array([[ 81,  69, 101,  94, 102, 105,  98, 131, 112,  88, 113,  74],
       [102,  99, 112, 120,  75,  53, 102,  84, 117, 115,  71, 129],
       [114, 109, 115, 133,  92, 121, 131,  67, 101, 106,  78, 118],
       [ 88,  98,  96, 108, 118, 124, 125,  89,  84, 112,  95, 110],
       [114, 111,  87,  81, 150,  89, 104,  94,  93,  92,  87,  87],
       [119,  83, 104,  92, 119, 106, 109,  90,  75, 129, 105, 102],
       [106,  80, 101,  70,  98,  58,  83, 102,  99, 112, 107,  94],
       [ 93,  75, 137, 115, 107, 137, 136, 110,  84, 105,  94,  96],
       [ 72,  94, 114, 111,  87, 114, 121,  59, 106, 103, 109, 131],
       [ 85,  94,  88,  85, 113, 115, 128,  99, 106, 102,  88, 125],
       [121,  99,  66,  74, 117, 110,  99, 101, 105,  77,  81,  70]]) >> 72

array([[122,  68, 166,  59, 147, 163, 155,  97,  70, 129],
       [119, 161, 112,  82, 158, 105, 149, 136, 112, 140],
       [134, 141,  82, 113, 130, 136, 121, 136, 121,  50],
       [ 76,  68, 161,  86,  60, 161, 149,  46,  64, 133],
       [ 81, 101, 106, 157, 157,  82, 163,  95, 139, 105],
       [135, 142,  59,  45,  77, 149,  63,  90, 101, 102],
       [153,  92, 146,  54,  41,  54, 141, 156,  91, 128],
       [ 51,  86, 167, 100,  67, 133, 157,  41, 108,  97],
       [ 59,  69,  33,  71,  59,  48, 149,  32,  90, 122],
       [ 82, 107,  77,  98,  48, 161,  58, 124, 122, 125],
       [ 91, 126, 114,  49, 118,  84, 116, 115,  50,  80],
       [118,  35, 138, 166,  77,  79,  94, 132,  95, 135]]) >> 82

array([[ 63, 154,  77, 105,  64, 149, 134,  70,  88, 114,  90,  58, 130,
         99],
       [ 80, 149, 106,  91,  95, 132, 104,  95, 117, 111, 109,  84, 125,
        123],
       [125,  58, 129,  86, 127,  62,  54, 134, 112,  85, 115, 120,  75,
        121],
       [115,  81,  95, 115, 118,  84, 105,  95,  98, 108,  92, 125,  98,
         82],
       [ 58, 154,  60,  88,  56, 143, 123,  57,  78, 109,  75,  50, 129,
         83],
       [116,  33, 127,  90, 122,  42,  79, 127,  87,  66, 134, 128,  46,
        103],
       [130,  47, 122,  84, 119,  50,  68, 134, 109,  70, 115, 130,  59,
        101],
       [129,  89, 114, 117, 105,  97,  90, 128, 129, 104,  94, 107, 101,
        110],
       [118,  88,  79, 117, 102, 101, 107,  89,  90, 114,  70, 111, 109,
         75]]) >> 130

array([[136,  75,  92,  74, 111, 125,  69],
       [104, 120,  69,  73, 119,  85, 130],
       [155,  82, 126, 124,  99,  57,  50],
       [ 89, 128,  72,  87, 110, 112, 105],
       [136, 111, 108, 136, 113,  49,  54],
       [ 96, 111,  98,  65, 132,  91, 122],
       [132, 116, 105,  86, 133,  79,  93],
       [ 92, 116,  80,  91, 130, 109,  99],
       [ 77, 124,  77, 104, 120, 119, 126],
       [120, 148,  51,  69, 111,  53, 125],
       [133, 130, 103, 120, 120,  31,  88]]) >> 77

array([[143, 157, 112, 145, 127, 150,  74,  80, 131,  75,  81,  76],
       [115, 102,  85, 148, 122, 134, 129,  47, 167, 101, 100,  50],
       [107, 151, 106,  95, 141, 131,  61,  64, 138,  89,  99,  64],
       [ 75,  48, 161,  43,  63,  51,  71, 150,  90,  91, 130,  82],
       [ 85,  95, 110,  96, 119,  63, 112,  47,  61, 115, 115, 116],
       [128,  81,  60, 156, 140, 123, 104,  75, 138,  54,  46,  83],
       [129, 149, 108, 108, 152,  75,  63,  74, 130, 124,  74,  72]]) >> 85

array([[121,  38, 117,  80,  93,  52,  65, 120,  87,  59, 115, 103,  55,
         92],
       [112, 120, 130,  91, 105, 120, 107, 105, 108,  93, 132, 112, 110,
        121],
       [ 93,  91,  95,  65,  99,  84,  71, 100,  86,  82,  98,  93,  84,
        102],
       [ 59, 128,  92,  89,  94, 108, 117,  86, 101,  99, 113,  91, 101,
        101],
       [103,  91,  69,  94,  96,  95, 106,  71,  74, 101,  73, 111, 104,
         61],
       [126,  93, 119,  97, 102, 101,  83, 132, 123,  93, 102, 105,  98,
        120],
       [ 78, 129,  70, 105,  74, 135, 104,  60,  79, 124,  69,  64, 139,
         85],
       [ 74,  87,  68, 109,  57, 104, 140,  62,  44,  85,  93,  66,  84,
         62]]) >> 126
---
[112 126 146 35 130 99]
[95 74 62 143 81 94] ==> 130

[108 114 96 133 151 114 66]
[56 120 58 87 131 90 124]
[48 66 43 68 101 63 60] ==> 114

[80 156 74 60 84] ==> 60

[108 103 97 106 90 154]
[74 112 82 101 72 86] ==> 90

[123 119 54 83 64 133 141]
[99 89 154 77 114 47 67]
[92 87 157 89 138 48 63] ==> 133

[51 58 120 83 71]
[119 112 122 65 72]
[76 104 80 110 111] ==> 83

[115 44 132 165] ==> 132
---
144,117,106,143,110
133,121,112,129,118
155,72,98,91,77
: 91

57,39,71,152,99,103
65,146,82,117,90,95
111,83,152,84,119,81
: 119

71,109,126,103
110,124,126,85
155,167,65,91
: 65

128,83,102,149,107,94,110
99,85,105,123,81,100,104
108,111,133,137,98,89,122
: 89

79,115,65,90,93,71,70
84,110,104,141,106,60,80
120,154,63,77,103,127,91
: 127

68,77,89,49,90
130,130,89,123,63
76,99,107,100,138
: 100

143,65,51,94,100
138,106,107,95,88
73,121,56,107,108
: 107
---
array([[ 62, 104,  98, 114,  83,  66,  84],
       [ 71,  84,  40, 119, 153, 118,  76],
       [ 47,  96,  95, 113,  74,  74,  81]]) → 84

array([[ 99,  97, 114,  93, 100,  88,  76],
       [152, 129,  84, 125,  94,  95, 126],
       [108,  75,  83, 119, 110, 105,  81]]) → 76

array([[103, 131,  94, 104, 116],
       [ 95,  46, 105,  95,  75],
       [ 99,  58, 101, 103,  79]]) → 116

array([[ 96,  47, 138,  99, 123,  77],
       [ 59,  76, 104,  57, 113,  86],
       [ 95,  65, 168,  84,  97,  85]]) → 77

array([[ 95, 103,  79,  69],
       [111,  91, 118, 134],
       [110, 112,  73, 149]]) → 69

array([[ 93,  72, 101, 107, 113, 115, 100],
       [ 91,  82,  98,  88, 109, 112,  59],
       [ 97,  88, 103,  45, 114, 123,  32]]) → 100

array([[113, 165, 165,  78,  98, 102],
       [ 89,  91,  95,  96, 110, 103],
       [ 97,  97,  92,  89, 111,  81]]) → 102

array([[ 96, 136, 113, 128, 118, 117,  73],
       [ 55,  84,  71,  87, 116, 169, 102],
       [108,  47,  82,  61,  72,  70, 140]]) → 73
---
array([[ 60, 120, 108, 136,  83,  47, 122],
       [132,  64, 114,  95,  61,  93,  55]]) value 114

array([[100,  96, 111, 101,  94],
       [107, 104,  69,  98,  94],
       [152, 137,  43,  94,  68]]) value 43

array([[ 51,  87, 137,  94, 105, 110, 128],
       [128, 107, 115,  74,  97, 118,  87]]) value 115

array([136,  71, 126, 144, 162,  98]) value 126

array([120,  91,  78,  57,  33]) value 78

array([[ 50,  44,  95, 121, 140],
       [ 49,  62,  89, 103,  85],
       [ 60,  60,  46,  38,  45]]) value 46

array([[165,  72,  37, 120, 121],
       [ 74,  67,  63,  70, 105],
       [ 62,  94,  66, 146,  90]]) value 66
---
 47  157  108   35  143   80
135  124  152   80   71   55
result: 80

 39   96  121   83
110   58   72  133
 78   39   86  101
result: 39

138  117   70  167   96   45   81 result: 96

122  106   94   69  118
150   93  113  101  106
result: 113

156   47   65   31  126 result: 65

161  127  147   65   74 result: 147

 48   36  127  154  114   40   38 result: 114

 47   60  142  169 result: 60
---
[50 122 115 95 91]
[66 118 112 93 88] | 118

[138 145 110 150]
[157 110 112 142]
[131 152 108 149] | 110

[50 105 155 142 65]
[76 119 161 156 48] | 119

[101 83 132 79 54]
[95 79 131 83 51]
[78 92 116 97 70] | 79

[139 107 111 45 103 144]
[49 112 107 88 86 72] | 112

[103 61 121 87 100 95]
[101 82 119 94 96 71]
[90 49 115 62 88 88] | 82

[75 107 101 154 101 90]
[55 92 83 129 88 95] | 92

[84 102 161 76 115 134]
[145 55 158 145 112 87]
[85 109 148 64 84 156] | 55

[116 41 73 142]
[95 133 73 104] | 133

[32 105 42 117 106]
[62 98 75 150 101] | 98
---
[154 89 85 98 83] 85

[125 77 115 71 48 70 52]
[158 147 49 130 114 98 95]
[160 55 42 82 133 103 76] 133

[95 79 127 113 82 166] 113

[73 65 103 83]
[61 121 106 37] 121

[83 127 77 57 50 119 40] 50

[92 31 81 101] 31

[117 31 162 127 130 167 87] 130
---
[148 60 101 120 44] gives 120

[113 153 82 97 137 89]
[145 144 48 72 86 92] gives 86

[128 54 161 62 48 104] gives 48

[81 167 76 89] gives 76

[139 144 78 143 123 103 43] gives 103

[127 108 92 98 83 114 109]
[127 108 113 82 112 125 102]
[112 117 128 48 156 125 88] gives 125

[71 146 107 101 104 72 114]
[105 153 125 103 137 113 136] gives 113

[115 138 152 167 78 85] gives 78
